[[127 127 124 123 130 131 143 119 126]
 [127 127 128 128 128 128 128 126 126]
 [125 124 130 122 136 123 118 150 153]
 [127 128 124 123 130 131 142 121 127]
 [130 130 132 138 121 126 115 128 119]
 [127 127 128 128 129 128 129 126 127]] → 128

[[128 125 122 117 133 127 132 118 122 129 132 117 131]
 [138 125 128 140 117 117 121 135 125 118 125 150 113]
 [154 118 112 142 126 111 129 124 116 113 132 136 107]
 [130 130 130 134 127 132 125 138 132 131 124 133 132]
 [129 126 126 124 127 126 131 125 125 122 132 128 123]
 [132 147 115 116 119 126 124 124 134 128 125 126 116]
 [131 123 129 139 132 127 130 129 128 128 129 128 128]
 [123 129 131 128 124 123 129 121 130 126 130 130 118]
 [134 131 126 136 125 128 124 136 131 128 124 135 126]] → 126

[[118 135 143 118 125 144 119 142 119 117 110 115 129 126 130]
 [139 135 114 110 121 121 108 125 117 109 143 122 119 124 125]
 [125 109 143 130 121 138 134 131 118 128 112 146 139 140 114]
 [142 143 114 114 136 116 118 105 126 112 146 119 126 120 138]
 [127 127 129 144 120 131 145 136 120 132 126 134 133 137 116]
 [126 117 112 138 146 116 138 113 137 137 139 129 139 121 127]] → 112

[[128 116 135 133 117 129 116 130 132 135 117 131 119 128 140 121]
 [128 119 122 136 158 145 106 134 129 115 157 145 140 126 128 147]
 [124 135 120  99 140 111 135 117 142 111 150 126 135 126 112 141]
 [131 131 130 128 123 125 132 128 123 135 121 125 127 129 133 124]
 [148 120 125 130 139 129 116 130 115 118 137 133 133 126 123 135]
 [131 133 126 136 122 132 138 128 122 122 121 122 123 127 113 123]] → 126

[[121 129 129 128 138 124 132]
 [142 110 141 129 117 125 133]
 [147 127 135 131 125 120 112]
 [126 110 114 145 139 113 121]
 [118 121 128 134 125 129 152]
 [123 116 118 123 122 132 126]
 [141 127 125 138 129 131 118]
 [137 123 124 132 125 129 127]
 [144 122 135 132 120 124 121]
 [127 121 124 131 130 121 127]
 [128 128 139 138 119 123 139]
 [129 117  99 142 129 112 120]] → 99

[[129 128 146 150 118 128 122]
 [124 151 129 153 129 135 119]
 [125 143 138 152 121 126 119]
 [130 152 121 122 127 108 141]
 [130 132 114 112 127 115 142]] → 114

[[119 138 135 129 135 129 141 121 126 135 123 139]
 [124 137 131 125 131 136 133 123 129 135 126 150]
 [123 133 133 128 142 140 131 130 126 135 131 141]
 [123 135 125 124 126 146 132 125 126 144 132 146]
 [123 122 126 125 132 127 129 127 118 135 134 133]
 [130 118 120 126 121 122 130 126 123 127 119 146]
 [129 115 119 123 128 137 127 134 123 133 131 137]
 [123 109 118 125 130 129 132 132 116 136 136 135]
 [132 121 129 125 120 120 125 125 127 123 126 119]
 [130 130 133 128 135 132 130 129 127 126 123 137]
 [122 126 132 123 137 133 141 132 125 133 120 142]
 [130 123 130 127 126 128 130 129 127 126 123 131]] → 130

[[129 126 124 125 126 120 126 121 121]
 [126 128 126 127 124 130 131 121 115]
 [126 129 123 124 125 123 131 123 104]
 [125 124 125 125 122 117 124 133 122]
 [125 128 126 127 125 131 130 123 113]
 [131 128 125 125 126 123 128 118 124]
 [127 127 127 128 126 126 126 123 143]
 [125 124 127 127 122 122 123 132 132]
 [127 128 123 123 126 119 128 124 107]
 [128 125 124 126 126 122 125 120 123]] → 124
---
[148, 125, 155, 152]: 152
[129, 157, 128, 138, 111]: 129
[125, 102, 154, 99]: 125
[114, 154, 121, 105]: 121
[142, 109, 123, 150, 112]: 123
[134, 131, 99, 128]: 131
[137, 133, 134, 150, 115]: 134
---
[[122 110 156 155 113 106 101]
 [127 155 107 105  98 148 119]
 [129 149 132 137  98 119 129]] result: 127

[[132 106 105 111]
 [123 114 110 112]
 [121 121 105 109]] result: 123

[[127 101 119 132]
 [137 122 133 130]
 [113 122 126 118]] result: 137

[[133 120 112 107]
 [125 129 105 135]
 [149 131 134 131]] result: 125

[[128 137  99 131]
 [157 153 154 128]
 [135 124 156 126]] result: 157

[[119 125 145 117 114 134]
 [136 124 107 134 131 127]
 [133 131 117 142 142 118]] result: 136

[[105 127 145 138]
 [136 152 100 115]
 [107 151 109 122]] result: 136

[[122 144 128 103]
 [132 143 122 102]
 [130 143 122 102]] result: 132
---
Q: [146 124 105 120 112 118 133]
A: 120
Q: [113 114 139 158 146 111 101]
A: 158
Q: [138 110 136 114 142 156 143]
A: 114
Q: [107 142 114 121 134 102 128]
A: 121
Q: [108 135 149 134 150 127 110]
A: 134
Q: [125 105 141 154 146 103 136]
A: 154
Q: [141  99 107 137 130 127 116]
A: 137
Q: [138 137 136 130 137 154 137]
A: 130
---
[119  99 122 100] -> 100

[152 133 145 141 148] -> 145

[153 127 121 111] -> 121

[110 106 112 107 104 123] -> 110

[151 123 155 131 119 137 144] -> 144

[123 150 127 120 130] -> 127

[135 143 129 137 126 151] -> 137

[107 145 128 156 129 117] -> 129

[[156 113 147 118 120 123 118]
 [123 130 125 127 141 123 129]] -> 141
---
[[117 141 124 121]
 [153 124 147 141]
 [141 145 141 137]] => 141

[114 152 114 155 132 134] => 132

[123 152 112  99 125 116] => 125

[[132 132 156 133 126]
 [134 155 133 127 129]
 [152 145 127 130 130]] => 130

[132 113 132  99 147 127 137] => 127

[[138 129 137 112 103 152]
 [122 119 137 125 146 121]] => 146

[123 112 110 104 136 123] => 136
---
[[155 121 134 117 108]
 [150 157 146 135 144]
 [110 102 143 148 126]] result: 126

[[137 113 144 129 120]
 [111 143 107 125 130]
 [136 109 112 111 120]] result: 120

[[113 138 112 128 103]
 [117 152 149 119 129]
 [116 114 135 145 112]] result: 112

[[146 121 118 122 108 113 126]
 [121 136 113 123 144 136 151]
 [113 139 119 121 138 147 131]] result: 131

[[141 119 123 131]
 [117 120 122 154]
 [125 134 124 126]] result: 126

[[131 144 122 110]
 [119 145 126 100]
 [136 129 126 109]] result: 109
---
[128 113 121 101] --> 121
[128 141 124 150 143 126 122] --> 124
[102 105 122 103] --> 122
[101 144 103 145] --> 103
[122  99 130 118] --> 130
[151 122 118 128 125] --> 118
---
105	138	136	128	123	122	139 => 139
127	125	104	132	103	151	137 => 137
126	120	128	118	137	127	151 => 151
135	138	153	134 => 134
115	128	149	108 => 108
137	151	124	127	131	99 => 99
119	123	100	116	112 => 112
111	107	142	133	123	134	103 => 103
131	153	140	122	146	117	130 => 130
---
[[134 124 111 117 128]
 [122 126 106 125 126]] yields 122

[[149 150 123 154]
 [133 122 143 143]
 [108 111 101 104]] yields 133

[[114 136 112 113]
 [107 135 109 114]] yields 107

[[127 134 107 134 135]
 [108 128 133 104 133]] yields 108

[[119 132 103 132 140 100]
 [136 135 120 148 144 103]] yields 136

[[118 144 155 129 134]
 [126 137 139 134 120]] yields 126
---
[[134 106 124 140 149 121]
 [149 134 129 131 101 132]
 [105 121 148 120 136 155]] Answer: 124

[[121 125 138 138 135 128 129]
 [140 107 136 135 127 136 125]
 [121 132 138 141 127 151 128]] Answer: 138

[[104 113 133 134 114]
 [138 149 135 147 117]
 [151 137 122 147 132]] Answer: 133

[[107 153 137 113 128 119 137]
 [119 137 151 122 113 113 137]
 [149 131 117 120 139 154 127]] Answer: 137

[[135 108 130 143]
 [102 103 121 144]
 [110 134 124 136]] Answer: 130

[[136 147 131 138 136 138]
 [145 104 140 145 109 138]
 [124 111 125 134 136 121]] Answer: 131

[[154 143 121 147]
 [104 104 135 112]
 [150 142 121 143]] Answer: 121

[[142 141 103 145 132 144 109]
 [143 114 119 138 115 144 121]
 [141 148 127 141 128 141 127]] Answer: 103
